One vector is turned by the same rotation once a tick. Each row is the vector after some number of ticks, and that number follows the row.
The counts run from 0 to 186.
[ 18.5 -29.0  -0.1 -14.4  23.4  30.7   1.7 -27.3  13.3  23.1 -25.6  25.9
  12.4  11.2  13.9   1.5  66.6  12.3  10.5 -10.4  17.4  -4.6  -3.5 -34.8
   0.7 -36.1  -9.2 -36.4   8.4   2.7 -18.3   3.3  13.1 -14.8  -4.7 -48.8
 -12.4  -6.6  12.3 -12.1  18.6  10.9  -3.8  -6.8  11.4  42.6  19.9   5.1] | 156
[ 22.7 -46.6   9.5 -13.3  33.3  24.6  10.0   5.0  10.1  45.1 -21.5   9.5
  24.7   9.1   6.1   3.5  58.9  10.8   3.7   4.3  33.0 -15.6  -8.2 -10.8
  21.8 -22.1 -13.1 -10.8   4.8   9.0  -9.6   8.5  12.2 -13.5  -7.2 -44.4
 -15.8 -10.7  27.0  -3.1  19.5  25.7  -5.1 -17.0  12.2  41.3  29.1  12.6] | 159
[  4.4 -23.8 -13.1 -50.4  18.8  -1.4  20.2  23.6 -16.9   6.0   7.5  -5.9
  30.5  -4.1 -25.9  -2.0   8.5 -12.6   0.2   9.1   5.9   3.0   4.6 -14.1
  45.9 -10.8 -15.2  -3.3 -39.7 -10.6   5.8  25.3  32.0 -15.5 -11.2 -11.5
  23.3 -54.4  33.1 -17.0  35.5  12.1 -11.0 -15.2  29.1  14.7  32.1  -9.2] | 181
[ 39.8 -15.8  21.3 -27.3  24.7  18.9   5.8  15.6 -24.6  46.0 -12.0 -16.3
  -1.5 -19.8 -20.1 -11.7  18.2 -11.1  17.4  -6.5  16.0 -31.6  20.1  21.3
  26.3 -17.4 -35.9 -11.5   2.0  44.6 -29.4  23.8  16.8 -10.7 -23.0  -4.9
  14.6  -8.9  23.9  21.6  25.0  -6.7   5.1  15.5 -29.6  22.5  34.1  27.2] | 167
[ 18.5 -12.1 -20.7 -25.6   6.3 -42.7 -11.8   7.5   4.7  -6.2  13.6  -8.1
  -0.2 -38.9  -6.8 -11.8 -51.0  -5.9   1.6 -23.0 -27.5   5.8   9.1  18.1
  23.3  32.8  22.4   3.4 -18.2 -14.9   5.1 -49.5  -7.0  30.6 -30.9   9.6
  -7.9 -54.8   5.3   9.3   6.3 -18.0  12.8   2.9 -21.8  11.8   8.5   4.7] | 97
[ -8.1   3.2 -32.5  -3.8  21.9   6.1 -18.4 -33.8 -42.6  17.4   4.4 -24.5
   9.0  15.0  -0.4 -11.6  29.2 -32.9   9.8 -10.4  27.2 -14.5   5.5  28.6
 -41.0 -40.6 -14.5 -25.6  32.8  21.6  -4.2  20.8  23.3   7.0 -18.7  21.9
  17.8  16.5   0.7  25.1  -7.4 -38.7 -31.5  -1.6   9.7  -5.4   4.9  -2.5] | 35
[-29.5  19.7 -50.9  25.2   8.0  -5.7 -20.0 -46.2  -4.8  23.9   9.4  27.0
  36.4  44.1  38.2  14.0  43.0 -19.9 -27.1  -8.2  12.0  18.7 -16.3 -11.9
 -35.4 -18.9  10.1 -10.3  28.3  -1.1   8.7  12.7   3.0   5.4  -1.7  -5.9
  -9.0  -4.7   8.3   8.3   8.2 -15.8 -41.0 -26.4  14.1   8.5  -6.3  -7.0] | 132
[  7.2 -34.9 -30.4  -1.8  16.1 -16.4 -35.9  -3.8   4.4  28.3   6.3 -14.6
  26.5 -12.1 -18.4  -0.1 -30.3   8.0 -28.8 -30.7  -7.0 -12.1   7.8  21.8
  31.2  12.7  -2.9  -7.9   8.0   9.5 -15.0 -41.7 -19.0  22.7  -5.8  -0.6
 -19.3 -34.7  26.8  16.1 -24.6 -47.2 -34.8  18.3 -28.2   8.7 -12.4  16.5] | 7
[ 41.9 -20.1  28.1 -30.0  21.5  15.7   8.5  -1.0  -2.0  46.0 -36.4  -8.0
  11.6   0.4 -19.8 -12.3  17.3   2.0  28.8 -15.7  12.7 -33.2   5.6   9.9
  17.1 -17.5 -14.9  -1.6  -2.9  36.2  -6.8  12.8  20.7  -5.7 -24.4 -27.7
   2.4 -22.0  15.0  20.8  16.1   1.9  17.1   3.8 -35.8  40.5  28.0  19.5] | 165
[-30.0  14.0 -41.2  11.9  11.2  -4.5  -7.2 -45.2  20.2   1.5   3.7   5.9
  44.4  42.6  35.0   6.3  40.1 -15.6 -25.5  -6.8 -13.2  19.6  14.5 -10.3
 -22.4 -20.9  24.9 -28.3  42.7  -2.1   6.0  10.2  11.2   0.2  -5.9 -24.8
 -16.5 -11.0  20.1  18.8  11.4  -4.3 -36.3 -13.8  25.8  22.2  -0.9  -0.7] | 134
[ 13.7 -13.9 -13.4  -0.5  29.0  30.2  -6.4 -35.3  -7.1  21.5   1.7  24.5
  -5.2   0.9  21.0  -3.1  64.5   3.9  -5.4  -7.8  17.0  -0.3  11.1 -16.1
  -1.0 -33.7 -21.4 -57.7  17.3   2.7 -44.4  11.4   2.9 -16.5  -3.5 -35.3
  -4.0  19.6   8.9  -5.3  19.0  -3.2 -16.7  -1.4  20.7  21.9  16.0   9.7] | 153
[ 12.9 -30.8 -26.1 -14.0   7.0 -17.9 -30.0 -11.1  17.8  13.4  -5.4 -15.8
  32.0 -12.8 -17.7  -4.3 -34.3  13.8 -24.2 -34.3 -23.0  -6.5   6.3  18.3
  26.3   6.5   8.1 -13.6   8.8   4.3 -11.0 -49.1  -5.3  19.8  -8.7 -13.5
 -26.9 -50.6  23.9  14.9 -24.0 -37.0 -20.6  20.3 -31.0  15.3 -17.4  18.3] | 6
[ -8.8   3.5 -26.2  10.5  -0.5 -25.8 -34.9 -20.2   8.1  25.8   1.0 -19.7
  27.0  11.4  14.6   7.5 -30.2 -21.2 -10.8 -26.0 -25.1   1.1  16.2  13.6
   0.6   6.1  36.5   9.5  35.2  14.5  16.5 -20.8 -15.5  14.8  -6.0   8.0
 -15.6 -20.5  11.5  50.1 -16.0 -39.1 -21.2  11.4 -49.9  30.6 -19.5   8.7] | 120
[ 15.1  -0.3 -11.9  -2.7  27.0  -3.0  -3.7 -41.6  22.7  15.3 -10.3 -15.7
  12.5  11.3  14.2 -26.5  30.1  -1.8   5.0 -24.3   6.6 -18.6  17.9  51.8
 -37.0 -17.8  12.4 -28.0  45.8  27.1 -12.8 -16.5  22.0  20.6 -38.3 -22.1
 -33.7  -0.3  17.6  41.1   1.7 -10.7  -8.1   6.4  -3.9  25.5  12.2  23.6] | 143
[ 12.7 -11.1 -21.8   4.6  33.4  -4.4  -7.3 -25.8  17.1  28.6 -14.0 -10.8
  36.5  26.4  14.7 -17.6  39.2  -3.7  -8.6 -10.0  22.2 -16.1  -5.8  50.6
 -32.2 -10.2  13.2   3.3  35.3  18.2   9.9 -11.7  18.9  26.9 -38.3 -22.5
 -41.6  -4.2  21.8  37.2  -4.3  -7.4 -23.6 -16.4   5.9  17.0  12.2  21.2] | 141
[ 29.5  -5.6  18.0 -33.2  19.9 -14.5  20.9  37.8  -7.9  39.6  -8.8  -8.2
  -0.3 -19.3   0.6  -2.1  -1.5 -16.2  29.6   5.3   7.0  -1.9  -1.4   2.0
  25.1  15.3   5.3  32.2 -33.6   9.8  24.9  16.1  13.0  -3.5 -35.7  -3.9
   7.6 -41.1   8.1  12.6  44.7  23.0  32.0 -13.2 -30.2  41.8  40.1   8.7] | 73
[-14.9  26.7 -33.5  21.5   0.1 -23.4 -33.5 -40.8 -10.4  26.7   4.6   2.4
  15.9  13.8  22.3   1.5 -10.9 -29.2  -6.4 -27.9 -12.3   5.9   6.7   9.0
 -33.6  -2.2  13.4  -4.8  40.7  21.6   8.2  -6.0 -12.3  14.2  -9.8  18.2
  -3.5  -4.0  -6.4  40.2 -15.6 -46.1 -15.8   6.2 -52.4  15.0 -27.3   3.1] | 124
[  2.7 -12.2 -28.9 -32.5   5.8 -37.3   5.7  17.9   8.8 -11.8   6.2  12.3
  15.2 -20.7   0.2   1.5 -31.9  -3.6  -7.8 -11.7 -31.7  24.2   0.0 -12.7
  31.5  29.3  25.4  12.1 -43.0 -33.6  18.9 -30.9   1.9  16.7 -30.8  -4.2
  -7.0 -67.7  12.8 -14.7  32.1   8.0   5.9 -12.1   3.5  18.0  19.0  -8.9] | 92
[-22.0 -15.9 -56.9  14.3   4.4 -23.9 -40.4  -4.2 -27.3  10.8  32.2  22.0
  -0.3 -13.8  23.2  26.0 -13.5 -12.2 -27.2 -17.4  -7.7  31.4   1.9 -31.4
  23.4  16.3  11.6 -16.8  -6.7 -32.4 -10.1 -29.7 -37.4   5.3  14.2  15.7
   1.0 -17.9  -3.9 -15.2  -4.2 -33.4 -23.9   0.9  -2.1  14.5 -19.3 -14.7] | 108
[ 15.3 -13.4  -0.3  -8.4  23.8  15.9   6.3  14.5 -30.8  32.7   3.8  21.2
 -29.7 -15.5  23.8  11.4  50.4 -18.0  24.4   8.7  31.2   7.6  -6.1 -37.2
  10.8 -16.2 -22.5 -20.5 -14.8  -9.3 -12.3  22.3  -3.0 -26.0  -8.5  -9.5
  21.5  10.4  -6.4 -16.7  41.7  24.6  16.8 -17.6   9.4  36.4  34.1  -8.2] | 63
[ 30.9 -40.1  22.0 -21.5  25.2  26.7  10.8   6.3  14.7  42.4 -13.4 -17.0
  17.7  -2.6  -6.9  -6.3  29.1   3.1   7.0  -3.7  13.1 -22.3  18.8   7.0
  34.9 -27.1  -9.4 -15.3  10.3  22.9 -13.2   7.5  18.7 -15.1 -11.7 -42.5
 -10.7 -15.4  31.6  16.2  16.6  17.8  -0.1   4.2  -6.7  43.5  32.0  26.5] | 162
[ 19.4  -4.6 -21.1   2.7  31.8  22.0 -13.0 -36.8 -25.9  32.6   1.9  17.9
 -16.4  -7.8  14.5 -16.6  61.5  -2.4  -2.3 -12.7  33.9 -11.3  15.8  22.8
 -28.9 -25.7 -30.0 -46.6  29.5  19.4 -43.0  -5.6   5.2   4.2 -19.0 -13.1
  -7.7  23.8   4.1   9.2   8.9 -19.3 -17.3   0.3   8.7   5.0  14.4  23.3] | 149
[ 13.5 -25.9   2.5 -14.1  25.3  11.2  17.5  33.6 -13.5  32.7   5.6   8.4
  -5.4 -12.6  16.8  15.5  36.7 -13.8  13.1  19.8  18.0   8.0   7.6 -31.4
  38.8  -9.8  -3.1   0.2 -19.6 -11.2   5.1  28.5   4.2 -30.3  -9.6 -20.3
  14.1 -14.7  14.9 -14.3  45.9  35.2  15.9 -21.9  14.2  46.0  40.9  -0.2] | 67
[ 40.2 -16.8  29.0 -32.6  25.2  17.8   9.1   3.9  -6.3  41.6 -24.3 -19.1
   1.2 -15.0 -19.4 -18.2  17.0  -5.7  22.8 -14.4   0.0 -30.1  27.7  10.3
  19.5 -24.5 -17.7 -17.9   3.5  40.5 -23.1  18.4  24.7 -15.8 -21.3 -19.2
  11.7 -18.6  19.4  22.5  20.7  -1.1  12.8  12.4 -36.0  38.9  27.2  28.1] | 166
[ 20.3 -15.9 -34.2 -11.0   7.9 -39.2 -33.6   7.2 -28.2  16.3  14.0   5.3
 -12.6 -38.4  -3.2  -2.1 -41.7  -7.3  -2.9 -27.5  -5.4   1.7  -6.8  17.8
   5.3  37.6   7.1   5.9 -28.0 -13.0   3.8 -50.5 -24.6  36.6 -25.2  34.5
  -8.2 -31.9  -3.9   4.7  -3.9 -34.0   1.8   3.8 -34.1  -3.3  -3.3  -2.4] | 100
[ 11.2  -0.7 -37.3 -13.2   1.4 -29.3 -32.3 -11.6 -23.1  -2.3  19.7   2.5
 -26.7 -46.7   3.3  -2.2 -47.8 -11.0  -4.1 -30.7 -22.3  14.9  19.6   0.3
   8.9  24.6   7.8 -23.2 -12.6 -12.6 -18.3 -49.4 -30.2  23.0 -13.3  28.6
   2.8 -25.5  -7.4   4.3   0.1 -44.9   3.1  15.5 -32.4   5.4 -12.0  -1.0] | 102
[  8.3 -25.1 -27.5 -20.1  16.1 -39.6  -9.6  26.1  -4.6   5.6  15.9  -7.3
  17.1 -30.5 -10.0   1.6 -37.4  -5.5 -10.2  -9.9 -10.3   9.4  -8.3  17.0
  31.0  40.5  16.6  25.4 -35.1 -18.2  18.6 -42.9  -8.2  32.8 -32.6  13.9
 -15.3 -54.4  15.5  -0.8  15.2  -5.9   4.4 -12.1   1.8   3.3  14.5   3.2] | 95
[ 39.8 -14.9  19.0 -23.1  26.2  16.4   3.6   9.1 -35.4  53.8 -15.9  -2.9
  -4.0 -16.1 -24.5 -11.8  27.6 -10.0  25.5  -9.7  29.2 -27.7   3.0  17.5
  17.4 -13.8 -42.7  -4.4  -7.7  40.8 -22.2  28.6  10.2  -4.8 -21.2   4.4
  25.6 -11.3   9.5  14.5  21.0  -8.7   7.4   2.5 -33.7  15.5  29.8  22.6] | 168
[-13.4  -6.8 -50.7   8.2  -3.9 -21.8 -40.7 -15.7 -20.6   0.4  27.4  18.2
 -13.3 -21.8  21.6  21.3 -23.2 -10.5 -24.8 -25.1 -20.9  29.8  12.1 -40.5
  18.5   8.6  11.0 -28.2   0.0 -32.6 -17.6 -34.9 -35.5   0.3  15.7  12.8
   5.6 -18.6  -7.0 -12.3   4.9 -33.7 -18.0   7.4 -10.0  11.6 -15.9 -16.2] | 107
[ 40.5 -20.0  10.6 -17.8  32.7   9.0  -2.2  -6.8 -20.8  23.8 -26.3 -12.6
 -36.1 -30.5  13.2 -16.1  30.2 -16.8  49.4  -9.2  33.2 -22.8  -0.3  21.2
 -26.6 -20.5  -4.9 -21.4   9.2  12.6   4.7   0.9  18.1   3.1 -40.3  -3.2
  13.6  18.2 -12.2  20.3   9.7   2.6  34.8   2.5 -18.2  30.9  28.8   0.8] | 55
[ 26.1   5.7  13.1 -36.4  11.9  15.3   4.4  -6.1 -41.2  28.2   0.3   4.3
 -11.9 -13.7 -24.9 -10.1  15.0 -18.8  20.5 -11.6   3.4 -12.7  23.4 -10.7
  18.0 -29.8 -43.0 -28.1 -11.2  31.3 -38.6  30.0  13.3 -26.4 -10.6   4.8
  39.4 -14.5   6.4   3.8  30.4 -16.3   3.2  12.1 -31.0  10.8  26.3  17.3] | 171
[ 30.3 -13.7   3.8 -10.5  26.9  17.5  -6.6  -4.9 -40.0  36.7 -12.9  16.4
 -42.3 -27.1  19.3  -4.9  47.3 -15.4  44.2  -4.8  33.4  -9.0  -2.8 -10.4
 -19.1 -19.2 -23.8 -25.9  -7.0   1.2 -14.9   7.9  -1.1  -7.2 -25.3   1.1
  21.1  25.0 -19.9  -1.0  24.3   6.1  25.8  -7.6 -11.4  23.5  24.9  -1.0] | 59
[ 38.2  11.6  16.4 -37.3   9.5  16.9   4.7 -11.9 -36.2  38.0 -19.6   5.4
 -10.1 -14.0 -24.9 -15.3  18.1 -12.6  29.3 -17.3   8.0 -14.6  11.8 -10.3
   7.9 -24.8 -39.1 -22.5 -14.8  37.0 -26.7  25.4  18.9 -18.5 -13.4  -3.0
  30.8 -19.9   3.0   5.8  26.4 -16.7  15.6  14.3 -38.4  12.4  21.1  12.6] | 170
